[[124 116 126 137 135 120 140 122 133 134]
 [136 134 124 114 124 140 119 129 109 111]
 [127 100 118 134 138 117 142 117 131 118]
 [130 112 119 123 129 126 124 125 129 107]
 [120 114 128 140 133 115 135 126 148 136]
 [122 111 123 133 128 116 124 129 151 120]
 [136 125 123 123 133 135 137 120 103 120]]
|
[[136 125 123 123 133 135 137 120 103 120]
 [124 116 126 137 135 120 140 122 133 134]
 [136 134 124 114 124 140 119 129 109 111]
 [127 100 118 134 138 117 142 117 131 118]
 [130 112 119 123 129 126 124 125 129 107]
 [120 114 128 140 133 115 135 126 148 136]
 [122 111 123 133 128 116 124 129 151 120]]

[[128 121 133 124 122]
 [128 128 123 130 132]
 [128 126 129 128 128]
 [116 141 131 121 131]
 [132 138 107 141 142]
 [128 127 126 128 126]
 [122 132 127 125 130]
 [131 133 114 136 136]
 [129 127 125 128 129]
 [125 115 145 117 115]
 [123 131 126 125 131]]
|
[[123 131 126 125 131]
 [128 121 133 124 122]
 [128 128 123 130 132]
 [128 126 129 128 128]
 [116 141 131 121 131]
 [132 138 107 141 142]
 [128 127 126 128 126]
 [122 132 127 125 130]
 [131 133 114 136 136]
 [129 127 125 128 129]
 [125 115 145 117 115]]

[[149 122 135 138 139 117 143 125 128 132 118]
 [127 124 132 143 121 133 134 130 132 135 131]
 [132 131 126 131 124 135 125 136 131 127 135]
 [136 121 124 126 128 132 133 130 127 129 129]
 [133 123 136 129 132 139 120 117 130 124 125]
 [129 125 126 131 125 123 134 126 132 129 125]
 [125 127 134 126 133 132 135 119 136 110 105]]
|
[[125 127 134 126 133 132 135 119 136 110 105]
 [149 122 135 138 139 117 143 125 128 132 118]
 [127 124 132 143 121 133 134 130 132 135 131]
 [132 131 126 131 124 135 125 136 131 127 135]
 [136 121 124 126 128 132 133 130 127 129 129]
 [133 123 136 129 132 139 120 117 130 124 125]
 [129 125 126 131 125 123 134 126 132 129 125]]

[[136 131 130 125 126 124 109 136 129 117 131 132 105]
 [125 122 124 126 132 110 130 113 131 135 130 125 116]
 [122 127 133 132 127 115 136 135 126 127 126 141 141]
 [123 129 121 111 124 115 118 139 122 129 122 139 114]]
|
[[123 129 121 111 124 115 118 139 122 129 122 139 114]
 [136 131 130 125 126 124 109 136 129 117 131 132 105]
 [125 122 124 126 132 110 130 113 131 135 130 125 116]
 [122 127 133 132 127 115 136 135 126 127 126 141 141]]

[[123 112 117 119 108 123 144 116 110 123 145 121]
 [137 134 119 136 125 137 131 117 133 137 120 136]
 [129 129 127 128 128 128 129 129 129 129 127 128]
 [126 127 129 126 128 126 126 129 127 126 127 126]
 [126 122 121 124 119 126 134 122 121 126 133 125]
 [122 110 117 118 106 123 144 116 108 122 146 121]
 [132 130 124 131 126 131 132 124 129 132 127 131]
 [126 128 129 126 130 125 124 132 128 125 125 125]]
|
[[126 128 129 126 130 125 124 132 128 125 125 125]
 [123 112 117 119 108 123 144 116 110 123 145 121]
 [137 134 119 136 125 137 131 117 133 137 120 136]
 [129 129 127 128 128 128 129 129 129 129 127 128]
 [126 127 129 126 128 126 126 129 127 126 127 126]
 [126 122 121 124 119 126 134 122 121 126 133 125]
 [122 110 117 118 106 123 144 116 108 122 146 121]
 [132 130 124 131 126 131 132 124 129 132 127 131]]

[[109 149 148 128 147 108 108 149 150 108 147 108 106 111 106 149]
 [128 128 129 127 128 127 126 129 128 126 127 127 126 125 127 129]
 [128 129 129 129 127 128 127 129 130 128 128 128 127 127 128 129]
 [146 108 109 129 109 148 148 108 107 147 109 148 149 145 150 107]
 [149 106 108 127 108 149 150 107 106 149 108 149 151 147 151 105]]
|
[[149 106 108 127 108 149 150 107 106 149 108 149 151 147 151 105]
 [109 149 148 128 147 108 108 149 150 108 147 108 106 111 106 149]
 [128 128 129 127 128 127 126 129 128 126 127 127 126 125 127 129]
 [128 129 129 129 127 128 127 129 130 128 128 128 127 127 128 129]
 [146 108 109 129 109 148 148 108 107 147 109 148 149 145 150 107]]
---
[[131 129 119 129 129 137 131 119 120 130 130]
 [119 120 128 119 120 136 121 129 128 120 119]
 [130 128 120 128 128 135 130 120 119 129 128]
 [147 141 106 143 142 136 145 105 105 144 144]
 [132 129 118 129 130 136 132 118 118 130 130]]
|
[[119 120 128 119 120 136 121 129 128 120 119]
 [130 128 120 128 128 135 130 120 119 129 128]
 [131 129 119 129 129 137 131 119 120 130 130]
 [132 129 118 129 130 136 132 118 118 130 130]
 [147 141 106 143 142 136 145 105 105 144 144]]

[[141 128 118 136]
 [135 129 124 127]
 [133 125 123 136]
 [149 128 114 135]
 [113 126 136 131]
 [117 132 140 110]
 [144 121 110 155]
 [150 132 116 124]
 [116 129 138 120]
 [108 118 132 151]
 [138 133 126 117]
 [112 136 146 101]]
|
[[112 136 146 101]
 [117 132 140 110]
 [116 129 138 120]
 [113 126 136 131]
 [108 118 132 151]
 [138 133 126 117]
 [135 129 124 127]
 [133 125 123 136]
 [141 128 118 136]
 [150 132 116 124]
 [149 128 114 135]
 [144 121 110 155]]

[[126 143 125 132 126 130 115]
 [126 127 124 134 126 134 127]
 [130 139 126 126 127 128 121]
 [132 122 133 127 120 120 153]
 [122 133 138 121 119 115 131]]
|
[[122 133 138 121 119 115 131]
 [132 122 133 127 120 120 153]
 [130 139 126 126 127 128 121]
 [126 143 125 132 126 130 115]
 [126 127 124 134 126 134 127]]

[[144 139 141]
 [153 126 132]
 [119 141 143]
 [146 119 118]
 [103 129 130]
 [115 138 135]
 [138 143 145]
 [117 149 149]]
|
[[117 149 149]
 [138 143 145]
 [119 141 143]
 [144 139 141]
 [115 138 135]
 [153 126 132]
 [103 129 130]
 [146 119 118]]

[[117 150 133 113 141 103 128]
 [112 137 147 125 155 128 109]
 [117 135 134 134 151 157 113]
 [110 128 144 129 152 145 144]
 [127 130 130 133 149 118 130]
 [124 141 143 135 144 121 138]
 [113 142 150 128 151 128 119]
 [112 140 149 126 153 130 113]]
|
[[113 142 150 128 151 128 119]
 [112 140 149 126 153 130 113]
 [112 137 147 125 155 128 109]
 [110 128 144 129 152 145 144]
 [124 141 143 135 144 121 138]
 [117 135 134 134 151 157 113]
 [117 150 133 113 141 103 128]
 [127 130 130 133 149 118 130]]

[[136 146 133 134 107 125 145 146 130 132 146 127 143 147]
 [131 145 134 131 110 127 143 146 132 132 146 124 145 144]
 [114 112 114 117 151 124 117 111 119 114 115 122 115 115]]
|
[[131 145 134 131 110 127 143 146 132 132 146 124 145 144]
 [136 146 133 134 107 125 145 146 130 132 146 127 143 147]
 [114 112 114 117 151 124 117 111 119 114 115 122 115 115]]

[[152 117 116 154 149 153 116 117 114 153 152 119 118 153 114 153]
 [142 109 108 140 143 142 107 108 142 141 143 142 118 142 142 140]
 [122 114 114 118 127 121 114 114 148 119 124 145 127 121 148 119]
 [149 108 107 148 149 149 107 107 136 149 149 138 117 149 136 149]
 [107 147 149 108 108 107 149 148 123 107 107 121 141 107 123 107]
 [119 117 118 115 124 117 118 117 149 116 121 144 129 117 148 115]]
|
[[107 147 149 108 108 107 149 148 123 107 107 121 141 107 123 107]
 [119 117 118 115 124 117 118 117 149 116 121 144 129 117 148 115]
 [152 117 116 154 149 153 116 117 114 153 152 119 118 153 114 153]
 [122 114 114 118 127 121 114 114 148 119 124 145 127 121 148 119]
 [142 109 108 140 143 142 107 108 142 141 143 142 118 142 142 140]
 [149 108 107 148 149 149 107 107 136 149 149 138 117 149 136 149]]

[[116 109 112 157 157 108 114 110 108 141 113 108 115 157 113 113]
 [152 147 151 119 120 116 152 149 121 119 151 117 152 119 152 151]
 [123 121 122 137 137 123 123 122 123 132 122 123 123 137 122 122]]
|
[[152 147 151 119 120 116 152 149 121 119 151 117 152 119 152 151]
 [123 121 122 137 137 123 123 122 123 132 122 123 123 137 122 122]
 [116 109 112 157 157 108 114 110 108 141 113 108 115 157 113 113]]
